Small tables with named rows and columns. After each table, cells are looked up by row and column.

Table bub
,ziz,ser,gekeg,mififu,didil,dufovil
gis,23252,28349,13105,19548,27648,29749
tolifi,81001,2351,-11997,-55112,63645,46742
paral,12389,99838,-31185,-17117,-1699,51333
bek,-22355,-58786,76671,99467,11790,-25948
beg,-31102,1434,49560,82185,-12015,-10516
bod,85749,-7141,-2952,-61277,57742,35705

didil of bod is 57742
gekeg of tolifi is -11997
ziz of bod is 85749
ziz of paral is 12389
ser of bod is -7141
ser of tolifi is 2351
gekeg of bek is 76671
Row with the largest dufovil: paral

buzad:
|  | pazuf | vanori | gedire | tiliser | vas | leb |
|---|---|---|---|---|---|---|
| lesis | 8.30 | 6.19 | 6.16 | 7.55 | 8.34 | 5.72 |
| fikide | 8.19 | 5.46 | 7.65 | 6.51 | 6.46 | 6.44 |
| nen | 7.28 | 7.23 | 7.32 | 6.73 | 6.40 | 6.53 |
| dem | 7.74 | 7.10 | 6.23 | 7.58 | 8.08 | 5.96 |
| nisugar | 9.03 | 4.14 | 7.68 | 6.82 | 7.12 | 3.87 |
| sov | 7.25 | 7.25 | 7.25 | 7.25 | 7.25 | 7.25 |
| ganel | 7.54 | 2.26 | 7.20 | 3.85 | 8.70 | 8.04 |
| konomu | 9.21 | 4.35 | 5.32 | 8.69 | 9.63 | 3.40 |
| vuge | 4.28 | 5.05 | 6.38 | 3.07 | 4.75 | 1.59 |
| vam | 6.34 | 5.43 | 7.33 | 3.19 | 4.12 | 3.97 |
| virud | 5.42 | 5.72 | 6.61 | 3.69 | 4.32 | 2.06 |
| zetinik | 7.81 | 5.73 | 8.43 | 5.89 | 4.67 | 3.90 |
| nakat | 9.08 | 2.58 | 7.86 | 4.44 | 8.46 | 8.07 |

vanori of lesis = 6.19
vas of fikide = 6.46
gedire of fikide = 7.65
vas of nakat = 8.46
vanori of nakat = 2.58
vanori of vam = 5.43
leb of virud = 2.06
tiliser of nen = 6.73
vanori of konomu = 4.35

kapivot =
         vakal  kupi  libuza  vorusud   bar
kitanor   86.1  63.1    69.9     49.4  37.1
pufa      47.6  82.3    57.2     60.8  84.4
kinalu    25.7  63.3    77.8     52.1  54.0
fizunu    82.7  68.3    55.5     41.2  78.2
vil       37.4  41.4    52.2     72.5  33.1
zukudeb   61.5  23.7    55.5     57.2  38.5
torag     63.2  30.4    49.0     71.8  78.0
roloper   49.7  46.5    74.1     89.0  59.9

fizunu, bar: 78.2
roloper, bar: 59.9
kitanor, bar: 37.1
vil, libuza: 52.2
kitanor, kupi: 63.1
roloper, vakal: 49.7
pufa, vorusud: 60.8
kitanor, vakal: 86.1
pufa, kupi: 82.3
kitanor, libuza: 69.9
vil, bar: 33.1
vil, kupi: 41.4

Table zutasol
,panobat,menesur,rilig,ruv,gaved,rekosiv,logon,mopi,nek
netiru,-3.63,-6.72,-4.32,-4.71,-3.83,6.45,-8.18,-3.52,-3.41
giba,1.27,-2.80,-2.11,-2.61,-3.16,-6.49,-2.68,0.90,0.54
mev,-5.43,-4.84,-3.85,-3.86,-3.59,7.59,-5.79,-4.75,-4.12
mokez,-3.47,-7.22,-4.70,-5.09,-3.86,6.78,-8.87,-3.73,-3.38
pimumak,-2.37,-2.85,-3.81,-2.44,-3.42,-1.37,-3.11,-3.98,-3.60
vuguri,2.80,-6.51,-5.84,-4.61,-3.79,-5.15,-7.63,-0.25,-0.42

gaved of vuguri is -3.79
menesur of mokez is -7.22
rekosiv of pimumak is -1.37
mopi of netiru is -3.52
menesur of giba is -2.80
logon of giba is -2.68
menesur of vuguri is -6.51
nek of giba is 0.54
panobat of pimumak is -2.37
mopi of pimumak is -3.98
ruv of mokez is -5.09
rekosiv of mev is 7.59
logon of mev is -5.79
ruv of vuguri is -4.61
logon of pimumak is -3.11
menesur of pimumak is -2.85
panobat of giba is 1.27
nek of pimumak is -3.60
nek of mokez is -3.38

famevaf:
        rizufop    vid  tofetu  sitilal   zile  gapine    nas    piz  pefabik  ravusi
zunike    55773  63256   51446    65322  45256   46924  37323  62408    56488   46782
kad       46489  68113   43402    30553  23891   74789  83581  42772    31637   36708
lobu      58102  71877   52353    72539  40667   45561  30534  68302    58290   42961
lanufu    54787  83291   46284    52464  19681   66864  60738  59888    40925   31379
tunapi    48378  52638   47949    40192  43683   59407  65450  44683    43472   47587
buli      61631  79252   52663    81740  37471   42672  21410  75462    62292   40459

tunapi, piz: 44683
buli, pefabik: 62292
lobu, nas: 30534
lanufu, nas: 60738
zunike, zile: 45256
lanufu, sitilal: 52464

Table pap
cols = mobe, fuvesid, bev, mor, lemut, kepe
lizezet: [150, 118, 224, 248, 131, 106]
gep: [25, 120, 168, 188, 124, 69]
bugesir: [231, 69, 127, 152, 69, 40]
fekire: [66, 99, 70, 76, 39, 61]
zoz: [101, 102, 166, 214, 91, 49]
kosave: [157, 128, 172, 94, 99, 23]
nol: [150, 88, 176, 71, 93, 94]
pivefe: [102, 62, 88, 155, 127, 144]
sizi: [110, 84, 28, 49, 73, 106]
bip: [190, 57, 131, 226, 107, 224]
sesona: [104, 111, 141, 108, 62, 139]
ragazo: [140, 165, 103, 147, 90, 168]
ler: [61, 95, 113, 154, 85, 97]

mobe of nol = 150
mor of bugesir = 152
mobe of sizi = 110
mor of fekire = 76
fuvesid of bugesir = 69
bev of ler = 113
kepe of kosave = 23
mobe of gep = 25
fuvesid of pivefe = 62
mobe of kosave = 157
bev of gep = 168
mor of sizi = 49
lemut of pivefe = 127
kepe of nol = 94
lemut of lizezet = 131
bev of nol = 176
mor of lizezet = 248
lemut of bip = 107
mobe of sesona = 104
Row with the largest mobe: bugesir

Table modov
columns: fumozam, referuv, tuv, faropi, verofip, biva, matese, falad, lebezin
rupu: [121, 148, 112, 93, 86, 160, 169, 110, 95]
dom: [117, 180, 103, 70, 44, 195, 213, 102, 65]
zaba: [130, 127, 130, 149, 135, 104, 91, 141, 141]
tidumu: [117, 41, 136, 107, 196, 87, 112, 97, 147]
rozovo: [100, 26, 128, 73, 201, 103, 147, 73, 131]
las: [111, 70, 123, 96, 159, 116, 140, 95, 126]
gisu: [141, 198, 116, 153, 62, 144, 113, 155, 115]
matetug: [106, 32, 131, 82, 192, 101, 141, 80, 134]

What is the faropi of tidumu in modov? 107
What is the fumozam of matetug in modov? 106
What is the verofip of las in modov? 159
What is the tuv of zaba in modov? 130
What is the matese of rupu in modov? 169
What is the faropi of gisu in modov? 153
What is the faropi of rozovo in modov? 73
What is the verofip of zaba in modov? 135
What is the tuv of tidumu in modov? 136

